Where one turn sends some rows of the set: a few examples, then the rows asked:
vuto: [-1.54 -2.03 -0.25 -0.17 -1.56 -1.32  2.74  3.24  2.57  1.33  1.29  0.19
 -1.08 -0.92  1.52  0.27  0.28  1.73 -0.30 -0.28 -0.23 -0.25 -0.89 -2.69
 -0.37  0.41  1.94 -5.41 -1.18 -0.54 -0.23 -1.02  1.86 -2.83  1.97 -3.30
  1.66  1.22  4.48 -2.66 -0.80]
Fiza: [-0.24  0.67 -0.06 -1.30 -0.10 -0.74  2.49  2.36  1.88  0.29  1.14 -2.25
 -2.95 -1.29  3.43  0.03 -0.26  2.42 -0.38 -0.40  0.14  0.68 -0.81 -2.01
  3.14  0.26  1.89 -5.21 -1.45  0.06 -1.78  1.04 -0.67 -2.23  2.56 -1.08
  0.08  2.33  3.98 -2.95  0.64]
bupef: [-1.13  3.93 -2.72  2.73  3.62 -1.77  1.32  0.27 -1.61 -1.76  0.11 -0.32
 -0.35 -4.12  2.97 -1.05  0.05  1.90 -1.30 -0.34 -2.30  1.02  0.46  1.06
 -0.86 -0.12  0.17 -1.03  0.82  2.36 -1.11  0.34 -1.98  2.05 -0.10  2.80
 -3.27 -1.26 -1.09  0.55 -0.06]
sokoz: [-0.13 -0.59 -1.74  0.36 -1.14  4.01 -3.37 -1.20 -0.79 -0.24  1.55  3.83
 -0.67  0.73 -3.62 -0.90 -0.43 -0.08  0.19 -1.63 -0.44 -1.62 -0.98  1.44
  0.43 -0.13  1.44  1.12 -0.32  1.58 -0.64 -0.05 -2.23 -0.23  1.20 -1.12
 -1.35 -1.74  0.17  1.37 -4.58]
Bukek: [-0.03 -3.44 -1.70 -0.49 -1.78  2.11  1.61  2.46  0.51  1.54 -1.82  0.41
  0.72  1.62  0.81  0.76  1.38 -0.17  0.95  0.64 -1.59 -2.18 -0.17 -3.64
 -0.23  0.74  0.81 -2.45 -1.44  1.06  0.77  0.61  2.61  0.22  1.09 -3.21
  3.14  0.39  4.40  1.30  2.93]
mon: [-2.96  0.58 -0.48  1.69  1.03 -2.32  1.13  0.22 -1.19 -1.20  1.42  1.83
  3.41 -3.93  1.75  2.58 -1.19  3.41 -2.45 -1.07 -1.35 -2.76  1.03 -1.18
 -2.71  2.76 -1.09 -0.10  2.34  2.17  0.76 -0.59  0.56 -0.34 -2.83  0.22
 -0.12 -1.45 -1.22  1.87 -0.17]
ropi: [ 2.08 -1.95 -2.57 -3.67  0.38 -1.06  0.51  1.30  1.28  1.82  0.19 -3.04
  1.34  1.20  0.56  2.07  1.84 -2.90 -0.64 -0.51 -0.15 -0.29 -0.19 -2.45
  0.05 -0.88  2.54 -0.33 -1.44 -1.19  1.22 -1.13  2.85 -2.28  1.50 -2.22
  1.29  2.58  2.50 -2.44 -1.28]
Timul: [-1.87  0.84 -2.32 -0.46  0.47  0.31 -2.38  0.59  1.15 -1.05 -0.38  2.88
 -1.12 -1.05 -1.03 -1.55 -0.55  1.84  0.49 -1.46 -0.32 -0.30 -2.99 -0.15
 -1.77  1.77  2.34  2.11  1.29  2.22 -0.82 -0.33 -4.08  0.68  1.25 -0.17
  4.71 -2.66  0.75 -0.87 -2.12]
Bip: [-1.41 -0.11  1.40 -4.02 -0.81  0.77 -1.49 -2.40 -0.66  0.32  0.07  1.46
  0.16  0.65 -2.90 -0.78 -1.98 -2.06  1.43  0.27 -1.83 -0.83 -1.75  0.51
 -0.27  1.01  1.79  2.87  0.81  0.91  0.42 -0.66 -2.67 -0.19  3.53 -0.31
  1.00  2.55  0.24  2.95 -2.49]
zotun: [-2.17 -0.96  0.71  0.22  1.34  1.72  1.46  1.55  0.63  1.97  0.38  2.89
 -2.77  0.93 -2.31 -2.77 -2.12 -1.14  2.96  1.03  2.72 -0.51 -2.19  1.27
 -0.87 -1.09  2.31  0.95  1.08  2.58 -0.09  1.27 -3.67  0.78 -0.32  0.31
  1.24 -0.65  0.22 -1.14 -2.26]
Bora: [ 0.31  0.38  0.77  2.34 -0.35  0.73 -1.30 -2.03 -2.32 -0.42  2.57  1.95
  1.59 -1.03 -0.58  3.27 -0.56  2.40 -1.39  0.14 -0.48 -1.96  2.73  1.24
  1.23  1.02 -1.01  0.88  0.55  1.38  1.50 -1.27 -0.21 -0.01 -1.75  0.61
 -3.92 -3.56 -2.23  2.86 -2.88]
bul: [ 1.40 -0.33  1.01  1.60 -0.21 -0.61  2.03  0.91 -0.25  2.44 -2.29  0.31
  1.71  3.56  4.37  5.08  1.11  1.78 -0.80  2.66 -1.06 -1.84  0.36 -1.24
  0.49  1.10 -0.34 -2.86 -0.53  0.19  3.53 -0.60  1.79  2.15  2.68 -1.76
 -0.39  1.87  2.30  0.18  2.58]
ridun: [-0.73  1.58 -0.13 -3.07  0.43  0.28 -1.24 -1.21 -2.16 -0.51 -0.06 -0.87
 -1.89  0.65 -0.79 -1.87 -0.63 -3.18 -0.16  0.58 -3.98 -0.89 -1.92  3.05
 -0.69  0.70 -0.26  2.01 -1.15 -0.66 -2.05  0.58 -2.52  4.01  1.71 -0.13
 -0.02  0.91  0.55  2.05 -2.51]
rumoz: [-0.35 -0.34  0.72  1.45 -1.29  2.51 -2.20 -1.74 -1.27  0.88  1.36  4.65
  1.28  0.79 -3.15  1.99 -1.24  2.35 -0.11  0.12  0.92 -1.81  0.87  0.58
  0.53  0.84  1.00  1.13  0.93  1.42  1.90 -0.97 -1.91 -1.39  0.64 -0.14
 -3.00 -1.46 -1.85  2.09 -3.94]
fasov: [ 0.71  1.06 -2.16  0.60 -0.08  3.05 -1.67 -1.46 -1.41 -1.74  2.35  1.32
 -1.73  0.14 -1.78 -1.09 -0.30 -1.51 -1.16 -2.84 -1.94 -1.59 -0.92  2.78
  2.05 -1.82 -1.24  0.36 -1.04  1.50 -1.09  1.26 -0.46  1.65  0.78 -0.60
 -2.66 -2.35  0.67  2.05 -3.61]
Sumas: [ 2.35 -0.02 -0.67 -1.75  0.36 -1.60  2.78  2.55 -0.25  3.64 -1.71 -2.74
  0.88  3.05  0.25  3.13  1.45  1.18 -2.09  3.25  1.45 -1.78  0.58 -2.01
  0.01 -0.66  0.98 -1.00 -0.86 -3.04  2.39  0.22  1.36 -2.32 -0.86 -0.48
 -0.97  1.84 -0.83 -2.42  0.32]
pided: [ 1.78 -1.46 -0.25  0.33  0.91  0.08 -0.98  0.56 -0.26 -0.13 -1.07 -3.47
 -0.02  0.18  4.32  2.78  3.13  1.38  0.56  2.46 -2.47 -1.42  2.32 -2.11
  1.71  2.17  0.96 -1.85 -0.99  0.14 -1.03 -1.91 -0.22  3.37  0.89 -1.21
  2.64 -1.39  3.05  0.31  3.66]
bepep: [ 2.46 -1.76 -3.29 -2.02  0.03 -1.32 -0.75  1.43  0.61  3.14 -1.18 -2.41
  0.65  1.65 -0.26  0.56  2.41  0.19 -0.22  2.98  1.47  0.34  1.74 -2.87
 -0.06 -0.18  4.46 -0.60 -0.82 -1.97  0.11 -1.21  0.82 -3.42  0.35  0.23
  1.14  1.71 -0.06 -3.11  0.01]
Vumag: [-0.49  1.58  0.31  2.28  3.77 -2.14  1.48 -2.44  0.09 -0.85  3.53 -1.73
 -0.48 -1.91  2.68  0.19 -1.29 -1.85 -1.04 -0.05 -0.03 -2.34  0.76  2.71
  1.60 -2.56 -1.21 -1.93  3.35  2.50 -1.48  0.55  0.72  1.77 -1.09  1.92
 -2.01  1.59 -0.33  0.44  0.64]
Zer: [-1.06  3.32 -2.10  0.87  1.83 -1.08  1.81  0.76  0.99 -1.81  0.13  1.37
 -1.37 -0.56  0.95 -0.93 -0.36 -1.08 -1.90 -2.84 -2.69 -0.69 -4.69  2.17
 -1.59 -2.18 -1.65 -0.02  0.84  2.15  1.28  0.89 -0.40  2.59  2.55 -0.78
  0.73 -1.95  1.53  0.19 -2.14]
moda: [ 0.48 -1.77 -1.62  1.39 -0.42  1.40  0.04  2.23 -1.11  3.20 -3.16  1.37
  0.31  1.87  2.54  0.68  1.41  2.60  2.19  3.97 -0.02  0.81  2.26 -2.81
 -0.18  2.47  4.24 -2.53 -1.91  1.13  0.14 -0.31 -1.37  0.83  1.73  0.07
 -0.02  1.44  1.76 -0.65  2.55]
tun: [ 0.01 -0.17  0.72 -0.74 -0.22 -2.53  1.56  2.48  1.36 -0.30  1.96 -3.41
 -2.48 -1.44  4.49  2.22  0.60  3.23 -1.18  0.57 -0.39 -0.35  0.79 -1.50
  2.28  2.34  0.45 -4.13 -1.67 -1.11 -2.01 -0.89 -0.29  0.01 -0.13 -1.92
  2.38 -1.21  3.54 -3.40  0.62]
kizet: [-0.61 -0.97  0.01  1.63 -0.98 -2.30  1.66  3.08  1.95  2.51  0.34  0.26
 -1.71 -0.56  2.37  0.72  0.81  4.06  0.60  2.86  1.09  1.62  1.22 -2.17
 -0.32  1.34  3.98 -4.74 -1.28 -0.58 -0.20 -2.01 -0.72 -2.34  1.60 -0.84
  0.84 -0.30  2.09 -3.84 -0.44]
sas: [-2.18  2.65  0.18  0.09  0.31 -0.53  0.49 -0.40  0.37  0.06 -0.54  4.41
  1.62 -0.15 -0.15  1.58 -3.28  4.55 -0.83 -0.76  1.85 -1.26 -2.09 -1.01
 -0.04  1.87  1.04  1.12  2.86  3.09  2.28  1.52 -3.17 -2.67  1.46  1.47
  0.39  1.43 -1.52  0.64 -0.67]
tigib: [ 2.24  0.63 -0.65 -0.95  0.48  2.02  1.79  0.57  0.52  0.46 -2.24 -2.18
 -1.59  1.77  2.58  0.49  0.93  0.63  1.10  1.30 -0.86 -0.33 -0.34 -2.61
  4.35 -1.41  1.13 -2.99 -0.67  1.56  0.38  1.68 -0.52  0.40  3.90  0.06
  0.12  2.10  3.20  1.14  4.33]
risi: [ 1.72 -1.05 -0.59 -3.34  1.71 -1.01  1.73  3.24 -1.52  1.63 -0.63 -5.25
  0.03  0.39  2.02  3.30  2.38  0.14 -1.52  2.16 -0.24 -1.14  1.71 -2.32
 -0.11  1.93  0.97  0.05 -2.59 -3.00  0.19 -0.66  0.19  0.59 -2.57 -1.67
 -0.56  0.14  0.71 -2.83 -0.43]
kime: [-1.28 -0.60 -0.93  1.09  2.77  0.37  1.38  0.10  1.18 -0.59  2.50 -0.93
 -2.67 -1.49 -1.25 -3.64 -0.03 -3.42  0.70 -0.34 -0.62 -2.59 -1.61  1.89
 -0.75 -3.30 -0.20 -1.14  2.10  1.65 -2.46  0.51 -0.19  2.14 -1.38 -0.44
  1.68 -1.72  1.28 -0.01 -0.85]
pavat: [ 0.21  0.93  1.81  1.16 -0.92 -3.51  3.48  2.69  1.80  1.72  0.65 -0.86
 -1.75  0.95  4.13  3.59 -0.19  4.05 -1.65  2.05  0.87  0.06 -0.21 -0.74
  1.47  0.81  0.18 -4.56 -0.88 -1.24  1.72 -0.75  0.66 -1.24  1.56 -1.46
  0.47 -0.39  2.17 -3.55 -0.06]
Zuk: [-0.33  2.45 -0.46 -0.48  0.18 -2.22  1.15 -1.03 -3.56  0.07  0.05 -1.12
 -0.78  0.55  0.77 -0.85 -0.75 -2.00 -1.79  2.43 -3.95 -0.84  0.65  3.53
 -1.11  0.36 -2.30  0.83 -1.18 -0.75 -0.97  1.25  0.71  3.74 -1.06  1.58
 -2.25 -0.64 -1.57  2.95 -0.88]
fere: [-1.92 -0.50  1.48  1.90  2.59 -2.58 -0.51 -2.02 -1.33  0.46  3.34  0.59
  1.60 -1.96  3.44  3.19 -2.55  0.91  0.47  0.96  1.74 -1.48  3.15  1.52
  0.27  2.78  0.99  0.55  2.66  2.63 -0.59 -1.20 -0.84  1.56 -3.18  1.74
 -0.70  0.71 -1.11 -0.60 -0.55]
zir: [-0.79  0.95  0.05  0.33 -0.88 -3.12  1.06 -1.78 -3.19  1.32  0.18  0.52
  1.83 -0.66 -0.20  0.08 -1.47  0.22 -0.59  3.97 -2.02  0.17  3.15  1.05
 -1.11  1.01 -0.45  1.31  0.46  0.64  0.60  0.06  1.48 -0.41 -1.82  3.01
 -2.29 -0.44 -3.37  4.36  0.09]
zazom: [ 1.19  1.82 -1.26  1.77  0.87  1.14 -1.20 -1.93 -2.55 -1.98  2.71 -0.20
 -0.69 -1.40  0.11  0.88 -0.27  0.50 -1.56 -0.92 -1.61 -1.08  1.84  2.57
  2.84 -0.79 -1.77  0.26 -0.73  1.61 -0.67  0.41 -0.30  1.71 -1.13  1.29
 -4.58 -3.35 -1.15  2.68 -2.26]
gevor: [-1.65 -1.08  1.30 -2.15 -1.82 -1.42 -0.46 -2.63 -1.19  1.25  0.50  2.20
  2.79 -0.76 -2.60  0.54 -1.98 -0.19  1.23  2.30 -0.97 -0.50  1.66 -0.77
 -1.23  1.65  1.59  2.59  1.82  1.26  1.41 -1.63  0.13 -2.64  0.60  1.35
  0.38  0.92 -2.01  4.47 -1.16]
Zore: [-3.06 -1.64  2.77  0.39  0.49 -0.69  1.22  0.40 -0.35  2.34  1.67  4.15
  1.01  1.25  0.18  2.96 -3.73  0.53  1.31  0.76  3.44 -1.93 -0.58  1.18
 -1.23  2.22  0.87  1.74  1.96  2.68  2.37  0.05 -1.47  0.69 -1.89 -0.60
  0.89  0.49 -0.12 -0.99 -2.67]
vez: [ 2.35  0.20 -1.67 -4.30  2.40 -0.22  1.52  2.08 -0.72  1.17 -0.69 -4.85
 -0.55  0.55  2.66  2.58  1.38 -1.59 -0.33  0.34  0.19  1.18  0.39 -1.99
  2.28  0.09  2.44 -0.33 -2.76 -1.15  0.54  0.11 -0.43 -0.41  1.31 -0.41
 -2.16  3.38  2.01 -2.87 -0.69]

Sumas turns into bepep
zotun turns into kime
And these:
sas turns into Timul
pavat turns into kizet
zazom turns into Bora
Zuk turns into zir
tigib turns into pided

